500 stands for zero in the data rows.
A hidden rule labels the rows of this table. It goes by one to three of the table's principal directions, not those with the most spread.
366 118 161 239 568 744 544 572 324 237 673 237 679 484 235 285 448 502 333 322 351 297 577 501 372 525 351 483 252 219 603 260 592 475 606 654 269 389 308 571 455 708 493 517 495 478 472 675 3
430 421 574 454 345 422 494 667 440 545 521 575 386 586 533 408 560 537 591 205 521 331 361 555 624 374 528 369 546 401 410 658 551 633 549 291 596 219 623 497 358 553 430 461 519 515 654 539 4
394 509 471 581 408 208 583 379 412 591 494 514 404 486 528 448 933 387 389 373 393 372 423 559 625 589 406 622 628 466 513 595 356 536 406 110 610 586 651 510 512 377 532 483 469 521 584 326 2
532 523 840 704 364 558 724 383 799 733 162 497 516 581 944 536 435 669 429 712 789 414 305 209 403 627 272 478 719 587 312 627 602 420 513 487 525 537 133 333 476 565 463 456 573 316 493 625 3
482 581 621 627 530 584 426 438 616 640 342 623 525 513 756 579 351 556 674 613 620 677 451 371 408 521 591 474 597 710 419 606 505 500 475 693 531 509 388 337 375 613 469 539 642 411 434 666 3
499 344 618 602 397 308 660 473 705 560 585 283 522 706 704 413 566 548 550 563 504 236 345 278 419 410 283 365 528 684 510 581 460 453 535 336 528 540 398 435 323 438 583 353 499 274 577 440 3
576 345 402 363 483 436 730 633 706 419 730 201 430 584 328 347 221 477 483 650 476 337 563 545 372 455 376 358 517 537 807 409 496 352 500 610 262 723 282 572 646 265 747 258 489 464 629 253 4
460 655 358 612 490 305 631 448 640 637 648 474 523 552 361 443 442 374 727 774 560 569 547 662 625 504 605 355 516 614 759 589 267 476 174 332 395 893 659 512 618 316 737 412 538 568 522 175 3
546 500 614 455 394 697 506 593 534 494 519 530 243 588 731 482 403 437 514 447 458 590 506 418 537 357 691 513 604 642 557 600 441 600 609 708 510 456 312 404 462 476 497 522 586 440 487 388 2
451 530 492 570 523 412 541 462 598 615 395 505 435 459 464 486 460 522 587 719 652 518 486 558 486 590 476 457 607 650 640 593 469 450 416 398 390 692 550 485 700 357 538 390 534 540 598 357 3
589 372 694 377 468 641 363 620 354 397 549 488 344 564 735 578 489 567 500 244 349 490 437 294 419 337 616 522 445 515 295 490 679 580 841 724 593 158 420 472 306 698 259 522 553 384 470 764 1
413 414 442 511 400 347 563 522 547 373 760 492 542 583 475 309 455 341 688 496 538 487 495 564 621 356 579 281 472 783 641 617 339 627 405 336 498 504 635 426 351 360 573 481 559 514 501 284 3
624 390 531 306 402 648 546 715 396 303 732 426 430 650 474 417 390 540 544 504 372 466 575 497 507 364 614 244 297 580 429 458 527 633 489 601 509 441 537 497 378 462 498 481 423 425 480 398 2
384 340 297 477 502 616 417 586 440 458 488 466 656 410 382 397 494 585 512 285 469 488 432 522 505 507 465 583 373 355 453 405 485 598 500 480 536 279 584 554 355 657 502 491 634 630 554 576 4
393 446  16 437 641 477 385 651 437 427 644 398 606 417  21 440 322 497 716 548 482 520 692 735 459 529 545 428 262 484 786 329 396 537 388 516 364 622 751 591 604 464 622 458 512 711 570 328 3
438 474 879 409 745 291 439 344 189 763 478 751 247 342 515 758 746 485 456 452 713 437 277 498 641 811 581 674 737 425 345 674 733  63 733 504 464 552 578 646 656 483 422 490 660 452 576 679 2
615 631 702 452 406 465 483 521 552 421 433 585 501 424 624 444 543 620 453 631 471 662 484 509 437 367 585 509 613 703 350 555 634 586 441 438 491 507 584 492 569 357 371 446 508 530 611 415 3
522 368 461 560 520 546 561 523 568 606 636 374 548 652 443 501 411 584 556 517 564 363 422 389 543 510 413 396 389 482 615 477 353 391 358 541 595 571 583 545 461 426 687 425 593 456 465 258 1
500 655 593 542 510 473 398 431 436 486 389 656 442 336 603 522 676 466 472 419 471 668 426 520 506 493 595 621 687 544 389 551 609 561 575 485 484 381 528 494 533 601 344 545 504 635 559 652 4
496 495 656 460 506 494 625 461 542 444 379 592 721 484 459 441 409 612 364 458 690 333 447 497 463 582 327 358 491 298 321 510 706 393 496 431 460 347 384 502 489 558 424 556 386 433 479 767 4
454 466 277 529 544 340 552 425 646 458 664 432 922 466 273 328 307 531 686 688 509 596 533 656 452 515 467 337 346 630 601 486 321 494  57 358 455 693 785 516 419 339 697 358 644 549 480 345 3
311 374 721 582 467 340 529 476 455 775 321 556 247 476 673 566 722 489 472 315 718 234 233 375 541 647 344 612 794 340 417 633 639 368 774 373 568 406 325 478 515 629 463 519 652 437 636 654 3
565 535 506 510 488 656 507 543 556 581 388 421 489 502 622 601 382 608 510 566 503 538 502 369 373 525 494 582 471 430 419 418 570 490 557 681 485 530 346 473 519 651 453 491 585 461 463 598 2
576 509 591 411 510 523 397 652 391 484 523 571 305 557 526 633 412 512 591 382 465 480 519 514 532 435 622 452 418 524 444 556 545 517 657 562 597 383 575 534 498 471 419 484 439 460 490 531 2
498 304 432 444 465 584 643 558 513 385 409 309 596 513 448 453 474 613 261 396 528 223 514 385 370 590 175 507 388 223 440 289 690 455 699 506 449 348 220 539 525 636 421 510 350 473 492 680 3
551 415 604 443 515 506 446 682 471 676 472 399 160 526 540 690 461 577 573 477 569 394 390 424 462 568 472 592 601 485 464 504 637 370 794 608 485 463 418 554 540 572 501 357 568 463 681 563 4
496 456 622 538 461 506 721 339 726 538 323 422 636 423 585 415 376 529 293 695 688 470 449 442 336 702 231 531 722 448 486 475 580 351 400 535 387 641 190 414 633 452 563 437 585 426 482 585 3
499 685 412 453 571 461 395 473 484 394 675 642 676 417 396 410 461 422 647 510 365 750 590 647 540 345 813 497 432 641 506 540 382 590 326 559 454 539 704 498 347 454 569 571 598 557 479 456 4
689 606 752 478 537 463 453 518 519 644 480 539 316 594 704 723 425 586 617 728 467 602 507 425 434 511 626 483 522 760 391 625 502 398 484 616 575 688 566 475 522 340 504 386 524 310 490 428 2
492 590 556 584 610 395 173 490 206 645 389 723 301 457 644 821 848 468 529 139 296 550 475 464 631 503 648 816 443 408 298 528 467 555 768 477 856 252 712 568 330 627 350 656 461 524 431 654 4
527 483 476 439 499 559 429 439 429 381 617 521 556 429 475 378 646 502 398 535 389 661 523 553 572 321 585 571 553 589 596 471 537 549 411 510 428 513 610 587 616 402 441 513 520 665 532 268 2
512 506 375 403 429 461 487 651 497 384 538 408 273 445 385 393 594 490 393 433 339 486 607 577 469 363 571 644 551 571 678 438 466 616 628 452 428 528 524 553 653 296 501 436 465 607 704 201 2
497 414 573 488 450 631 576 498 639 479 446 475 436 547 601 382 336 531 430 588 544 569 478 448 410 469 457 411 650 598 640 533 525 448 424 654 417 583 275 440 614 391 557 418 515 461 521 437 3
504 654 620 442 512 372 450 412 399 429 446 639 497 306 445 514 599 412 481 477 548 601 454 637 501 579 572 530 658 493 345 590 624 522 513 358 426 424 661 493 600 545 319 504 514 579 549 717 2
336 443 348 602 413 422 664 407 610 535 619 440 671 536 521 291 513 395 612 582 511 541 472 508 565 517 534 427 491 580 605 537 291 577 264 377 435 669 475 404 327 513 667 497 674 488 475 398 4
555 566 508 391 536 587 450 484 508 260 312 591 700 294 362 483 303 539 280 390 510 596 616 601 338 587 440 600 457 341 347 382 608 537 528 565 524 304 480 492 580 477 359 555 451 540 419 759 3
405 631 670 611 489 410 314 477 329 641 567 858 235 585 762 609 704 324 716 202 484 626 431 469 792 364 885 537 611 715 459 786 334 616 625 502 741 306 656 385 213 532 439 704 601 474 444 470 2
477 425 455 489 659 587 358 490 457 464 531 507 617 448 437 566 350 502 554 378 509 524 517 443 424 486 523 532 413 373 502 386 590 439 673 763 488 321 423 525 406 704 460 584 571 519 395 766 3
445 438 398 522 362 678 624 505 694 446 445 388 714 590 623 315 344 537 493 636 452 538 555 433 397 435 468 448 390 556 480 480 345 655 295 526 492 608 317 357 327 511 622 516 592 342 417 464 3
562 367 568 389 554 394 238 586  89 514 698 503   0 424 505 678 974 386 504 419 251 591 451 572 710 457 675 720 572 684 538 513 529 547 784 433 604 486 821 702 640 374 394 415 488 685 640 200 3
405 492 197 458 579 464 418 436 341 453 769 477 547 371 315 380 762 372 530 556 356 668 588 659 686 363 673 681 496 587 770 414 419 540 420 475 325 674 671 646 596 453 560 558 602 797 564 115 4
443 610 560 657 423 439 676 378 647 585 432 551 605 586 621 428 578 461 490 550 605 414 457 425 553 583 458 430 548 552 431 620 343 530 368 354 528 547 419 346 310 517 599 584 488 359 467 522 3
463 622 507 646 557 387 542 395 560 721 312 517 410 511 608 651 593 435 512 537 521 425 539 461 460 671 451 616 598 403 487 537 453 451 607 504 494 586 323 412 465 617 536 563 458 389 475 689 3
459 684 331 492 488 472 401 529 416 470 408 565 368 221 322 511 713 401 416 504 506 654 586 722 656 488 624 843 616 462 586 443 503 640 634 329 391 503 640 616 756 463 406 554 514 845 661 296 4
409 693 301 655 511 359 487 418 619 592 598 575 542 557 384 464 421 287 713 533 482 639 645 657 623 445 710 454 513 562 748 592 167 599 273 451 510 659 650 391 416 428 684 579 557 523 434 362 1
367 391 580 696 458 484 386 471 445 692 278 564 377 598 756 657 773 554 425 216 556 314 391 257 594 530 370 734 514 427 366 534 459 537 801 400 803 232 423 420 265 663 399 664 506 390 478 616 2
494 291 513 576 425 587 602 503 646 615 349 231 501 659 610 557 494 590 267 391 475 218 473 258 339 588 148 633 503 169 433 331 519 434 678 590 611 395 140 422 352 689 569 511 479 261 472 730 2
577 568 351 401 522 705 355 552 464 291 701 569 716 439 424 382 334 483 634 515 309 855 572 632 518 295 765 425 348 653 505 462 405 665 230 677 489 468 703 535 383 497 541 500 583 648 413 410 5
377 563 299 606 441 287 548 503 474 573 432 412 359 460 340 476 780 403 495 511 462 365 552 605 586 573 453 604 502 411 636 483 360 620 535 143 475 632 644 531 644 446 520 492 413 595 630 334 1
432 414 335 637 616 457 384 439 396 594 400 380 479 441 401 681 746 477 415 408 471 363 492 431 528 664 301 753 402 288 503 322 466 463 727 422 609 428 528 592 504 673 490 564 425 570 466 600 3
511 434 643 531 326 510 709 506 624 482 455 454 420 631 592 386 558 504 286 510 582 347 432 451 571 479 293 406 635 442 532 536 528 464 458 357 525 518 292 483 573 374 561 474 328 442 547 380 5
391 439 413 387 424 503 625 353 466 210 676 477 708 290 333  86 659 415 329 636 469 694 503 632 533 434 576 473 624 622 623 459 526 603 262 357 206 613 593 520 656 378 453 486 630 713 593 296 1
387 229 554 467 393 486 472 582 373 431 588 489 430 673 570 379 694 489 423 112 385 235 405 404 604 367 439 425 418 386 436 555 456 623 657 367 699 168 516 476 215 550 469 566 452 366 516 556 2
578 457 369 498 507 730 453 566 613 258 640 463 837 644 402 363 162 551 559 389 362 580 594 463 399 329 531 219 204 456 500 381 363 636 271 725 616 309 532 440 225 563 605 554 419 437 296 615 2
537 548 492 489 572 578 395 544 410 527 599 560 431 441 449 556 456 512 698 623 592 643 444 535 575 477 652 412 496 672 557 537 527 490 446 580 442 561 692 567 627 509 472 464 589 673 515 343 2
613 411 579 408 435 471 531 594 439 468 650 423 459 674 596 564 566 574 463 451 359 385 462 426 546 394 440 467 354 556 399 507 510 432 501 429 640 510 548 583 390 393 527 422 382 364 496 376 5
501 477 420 553 528 657 557 390 686 449 644 445 894 527 509 373 240 548 540 620 538 673 503 390 419 449 521 449 408 574 531 405 368 444 197 735 499 597 442 424 305 534 675 543 737 458 334 449 2
Which label does each new row get?
410 481 436 464 519 382 466 477 472 370 749 621 719 569 336 300 372 453 705 482 470 602 549 631 572 331 704 195 366 626 616 591 386 556 205 428 496 530 792 480 392 364 550 518 550 498 439 412 >> 1
457 663 521 682 362 419 625 396 646 476 449 584 728 533 637 396 664 486 496 549 593 500 424 448 611 485 432 466 500 669 340 594 366 616 320 202 593 482 542 389 263 509 534 598 428 479 487 458 >> 5
651 340 741 441 398 485 823 495 654 446 518 236 645 651 576 457 519 716 205 653 608 113 363 249 377 584  81 403 421 421 295 407 651 280 512 367 508 562 291 553 494 394 561 380 376 247 531 452 >> 2
314 726 387 676 524 258 483 437 538 616 307 677 356 329 434 482 652 335 644 513 680 520 513 681 617 563 571 554 728 567 685 644 488 587 610 243 344 537 533 466 699 510 424 560 431 730 646 499 >> 5
542 433 555 462 466 557 469 606 557 514 486 504 407 610 516 528 321 521 495 433 463 490 545 516 472 452 502 446 489 464 528 514 456 500 500 611 615 454 440 472 452 406 586 464 473 395 482 495 >> 3
598 492 471 339 622 587 566 549 445 426 680 455 490 466 275 506 289 511 479 639 531 547 592 585 492 526 576 403 433 408 654 382 608 311 463 729 303 671 455 643 739 412 570 448 484 588 473 391 >> 2
662 401 770 463 525 612 349 613 409 692 286 426 139 612 707 844 580 680 322 364 423 342 441 280 395 547 366 727 551 304 306 446 678 368 879 689 721 336 357 549 539 578 381 458 422 302 537 677 >> 1
604 431 702 438 600 622 331 490 320 400 445 648 526 530 707 675 455 580 441 231 365 534 475 332 419 503 548 517 334 480 231 489 593 474 672 728 759 198 487 500 308 592 323 586 452 354 279 808 >> 3
436 407 496 650 372 555 785 389 715 577 312 309 566 678 663 450 560 525 257 620 608 237 496 288 429 641 126 506 530 371 515 434 449 426 493 403 496 635  79 368 472 553 593 555 339 272 431 551 >> 3
626 473 594 454 563 642 466 645 533 682 308 407 316 585 547 750 286 645 493 535 510 390 531 420 306 642 385 511 490 263 388 413 650 373 677 786 535 490 256 494 534 648 530 440 435 331 500 779 >> 3
627 540 518 412 628 504 405 591 464 554 311 485 422 370 294 704 364 621 379 431 478 450 542 597 341 714 393 646 467 231 400 386 576 373 575 589 588 451 578 620 683 435 522 387 459 511 545 641 >> 2
585 603 388 396 617 562 426 500 545 341 717 533 808 399 329 448 173 519 683 682 453 842 604 635 452 370 727 408 353 622 538 412 550 457 291 709 325 593 634 573 475 501 528 447 596 621 433 551 >> 4
614 421 693 403 567 699 382 575 355 468 470 521 432 451 646 704 388 629 503 391 556 530 351 308 425 555 509 559 420 497 251 453 712 384 731 728 594 297 469 567 488 676 311 470 589 479 419 732 >> 2
538 240 462 238 554 685 455 612 435 128 688 376 770 360 176 296 270 671 296 396 550 468 507 489 362 372 397 445 355 354 507 227 775 425 577 682 380 264 538 658 615 481 391 477 585 649 534 504 >> 1
589 535 369 537 487 653 497 602 721 510 333 441 624 552 402 505 132 613 461 391 476 478 613 531 326 519 388 459 419 284 544 405 396 562 373 678 607 375 416 439 466 495 616 457 465 471 446 584 >> 2
450 454 396 532 580 635 557 389 601 475 366 436 773 461 465 499 368 584 396 577 649 458 512 414 380 636 286 552 446 418 477 399 580 355 490 584 379 493 296 460 492 654 475 544 468 451 428 732 >> 4
473 665 531 621 654 415 362 404 464 735 299 671 490 383 628 736 504 495 721 594 560 663 483 537 488 660 615 615 545 552 384 596 538 454 561 552 495 544 528 476 466 666 433 515 571 517 456 777 >> 5
394 398 371 692 303 537 507 640 724 579 312 421 492 683 617 410 402 556 565 281 491 337 473 414 473 403 347 442 443 437 543 533 285 749 487 365 745 289 426 353 268 539 590 488 474 419 527 493 >> 3
565 559 574 405 503 502 523 574 527 458 387 576 472 422 485 549 335 545 407 451 505 525 577 564 424 565 524 585 493 437 411 479 550 470 561 571 541 471 421 511 546 382 496 485 502 466 498 552 >> 3
442 564 403 505 373 489 623 479 482 406 595 519 519 572 479 293 687 406 459 521 378 523 590 584 637 401 619 402 472 531 561 545 373 688 350 325 414 561 526 441 417 468 529 580 383 512 531 368 >> 3
409 383 620 541 490 505 469 466 443 588 403 547 393 534 544 498 558 545 464 419 614 420 413 412 478 581 434 439 624 440 492 547 562 465 544 509 560 418 490 429 534 548 428 531 557 446 519 590 >> 1
448 448 445 532 462 489 460 354 548 285 630 565 924 448 557 270 476 525 518 438 406 718 468 462 466 352 556 445 408 708 437 495 407 621 212 453 579 399 684 437 267 461 457 529 659 542 386 481 >> 2
580 529 343 485 543 659 576 516 503 430 573 376 510 548 382 546 343 413 477 641 414 543 669 519 442 593 497 417 338 376 607 322 395 506 405 705 466 696 370 501 586 530 633 547 400 490 311 465 >> 2
474 370 394 533 372 411 460 675 484 401 722 355 366 669 385 437 539 402 617 292 441 313 474 484 581 347 454 324 403 531 600 479 352 673 570 350 668 327 685 476 347 489 557 482 431 511 548 353 >> 1
552 353 670 475 391 501 693 374 572 394 677 327 582 544 696 349 611 502 368 696 544 440 366 291 468 435 360 449 586 735 491 500 539 434 432 461 438 651 391 479 535 388 500 441 625 431 468 244 >> 1
